Each named turn below is shown by a few rows before and after it. Which turns, in which order, take the first row of each later pair to the second? The first pair is answered.
W (before |-> after):
[ 0.00  3.29 -1.29 -1.64 -2.10 -2.34  1.57  1.21] |-> [ 2.76  0.96 -0.47 -2.00 -1.47 -0.79  2.82  3.18]
[-1.43  0.48 -1.50  3.59  3.20 -1.49  0.25  0.63] |-> [-2.56  1.60 -0.75  2.91  1.55 -2.81  0.90  0.64]
[-0.13  3.38  1.67  0.26 -0.94 -4.62  1.56  1.02] |-> [ 2.06  0.19  2.33  0.07 -0.38 -2.84  3.22  3.42]
[ 0.01  3.41  2.65 -2.56 -3.70 -2.37  1.31 -1.27] |-> [ 2.34 -0.85  3.32 -2.62 -3.35 -0.63  2.67  1.35]
D (before |-> after):
[-3.48  0.12  2.96  1.92  1.13  1.41 -2.68 -2.36] |-> [-2.29 -0.54  2.58  1.61  0.35  1.65 -3.60 -2.77]
[ 2.66 -3.53  1.22 -0.56  0.45  1.84 -0.89  1.24] |-> [ 1.57 -4.37  0.35 -0.21  1.27  2.67  1.34  2.46]
[-4.72  2.36 -0.01  0.67 -2.27 -1.02  3.23 -2.78] |-> [-3.78  3.42  1.97  0.00 -2.38 -1.91  1.54 -3.37]
G (before |-> after):
[ 1.30  1.30  1.36 -4.40 -2.17 -1.91  0.48  1.44] |-> [ 0.04  2.83  3.00 -2.24 -0.41 -3.24 -1.70 -0.67]
[ 0.99  0.28 -2.37 -0.85  0.99 -0.07  0.23  3.10] |-> [ 1.26  1.45 -0.96  1.23  2.23 -1.31 -2.43  0.85]
[-2.15  0.15  0.84 -3.37 -4.41  4.14  0.28 -3.19] |-> [ 1.27 -0.61  2.60 -3.84 -3.36  3.72 -3.05 -1.58]

Between the rows of a pair lie 2 to 3 turns.
[-3.63  0.80 -0.85  0.54 -1.12  0.05  2.69 -0.41] |-> [ 2.85 -1.83  0.31  0.76  1.90  1.22 -3.41  0.15] -> W, G, W
[ 0.18  0.88  2.65 -0.20  2.17 -2.76  2.96  3.87] |-> [-1.34  1.85  2.63  0.29  1.90 -2.77  2.91  2.52] -> G, G
[-0.81  2.20 -5.17 -0.78 -0.69  1.34 -2.88 -1.60] |-> [ 2.38 -0.01 -5.10 -1.79 -0.24  2.16 -1.68  1.56] -> D, G
[-3.52  4.51 -5.16 -2.43 -2.00 -1.26  3.10  0.70] |-> [-2.93  6.64 -1.37 -2.84 -2.98 -3.80  1.66 -1.01] -> D, D
[-0.44 -4.01  0.51  1.73  2.90  2.16  2.35  2.62] |-> [ 0.03 -3.70 -0.85  2.31  4.21  3.31 -1.23  1.42] -> W, G, G
[ 0.08  1.60  2.97 -2.56 -3.03 -0.75  1.65  2.67] |-> [-4.10  0.10  0.81  0.40 -1.18  0.87  3.29  0.78] -> W, G, G
[-3.64 -0.37  2.72 -0.38 -2.94  0.13  2.68 -2.83] |-> [-1.70 -2.42  2.88  2.19  0.23  1.77 -2.60 -4.46] -> G, W, G
[-1.37 -1.99  0.58  4.98  4.24 -0.67  0.63  0.01] |-> [ 1.04 -3.61 -2.61  2.20  3.50  1.96  1.58  2.62] -> G, W, G
[ 1.16 -0.49  3.25 -0.46 -0.60  0.07 -4.48 -4.06] |-> [ 2.77 -1.05  1.95 -5.18 -3.74  0.68 -0.47 -0.77] -> W, G, G
[-1.28 -0.29  3.96  1.39 -0.26 -2.13  6.32  2.34] |-> [-2.19 -2.98  2.85  4.03  2.58 -0.07  4.14  0.88] -> W, G, G
[-1.31  1.83 -0.60  0.29 -1.49 -1.56  2.19  1.40] |-> [-1.88  1.28  0.52  2.29  0.06 -1.60  0.28 -0.28] -> W, G, G
[ 6.08 -2.41  1.41 -0.68  0.63  0.60 -2.25  0.76] |-> [ 1.38 -0.59  1.37 -2.21 -2.58 -0.85  5.20  2.16] -> G, W, G
[ 1.95 -4.61 -6.28 -0.44  0.41  3.43 -1.68 -2.79] |-> [ 2.25 -1.92 -6.71 -2.55 -1.19  2.12 -1.86 -2.46] -> W, G
[ 1.23  4.08  2.77 -1.23 -0.04 -2.83 -5.15 -3.80] |-> [ 4.57  0.32  5.94 -3.77 -2.17 -1.70  0.42  0.84] -> W, W
[ 2.85 -2.33  5.08  0.05  0.55  0.21 -1.83  0.17] |-> [ 1.02  0.00  3.64  1.06  0.69 -0.78 -4.00 -2.30] -> W, W
[-0.96 -1.21 -0.42  0.63 -0.52  1.43 -3.96 -3.66] |-> [ 0.37 -1.03 -1.80 -1.33 -1.27  2.05 -4.02 -2.44] -> G, G, W
[ 2.93  2.02  1.89 -3.78 -2.49 -2.53  0.27 -0.06] |-> [ 4.97 -0.97 -0.22 -3.88 -1.70  0.12 -1.38  0.61] -> D, W
[ 2.82 -1.39  7.52  7.61  2.86 -1.71 -1.52 -2.17] |-> [ 1.64  0.94  9.93  5.62  0.31 -3.69  1.30 -1.25] -> W, W, W
[-2.12 -0.22  1.11  0.65 -0.20  0.94 -0.38 -3.48] |-> [-1.10 -1.37 -1.67 -0.53 -0.21  2.25 -0.57 -2.62] -> G, W, W
[ 1.84  0.11  5.19 -0.80 -1.33 -1.87  0.32  1.10] |-> [ 3.91 -1.37  3.35 -0.67 -0.27  0.71 -3.09 -0.09] -> D, W
[ 5.04 -2.14 -0.04  0.44  0.49  0.11  1.49  5.33] |-> [-1.78 -1.51 -2.64  2.99  0.20  0.61  6.18  2.67] -> G, G, W
[ 5.41 -3.96 -3.00  2.70  3.39  3.60 -4.31  3.23] |-> [ 0.13 -2.09 -3.00  7.56  5.35  1.92 -2.74  1.04] -> D, G
[-2.54  1.44 -3.26  0.72 -0.78 -1.23  3.62  1.73] |-> [ 3.24 -0.25 -0.04  1.61  2.54 -0.87 -3.97  1.24] -> W, G, W
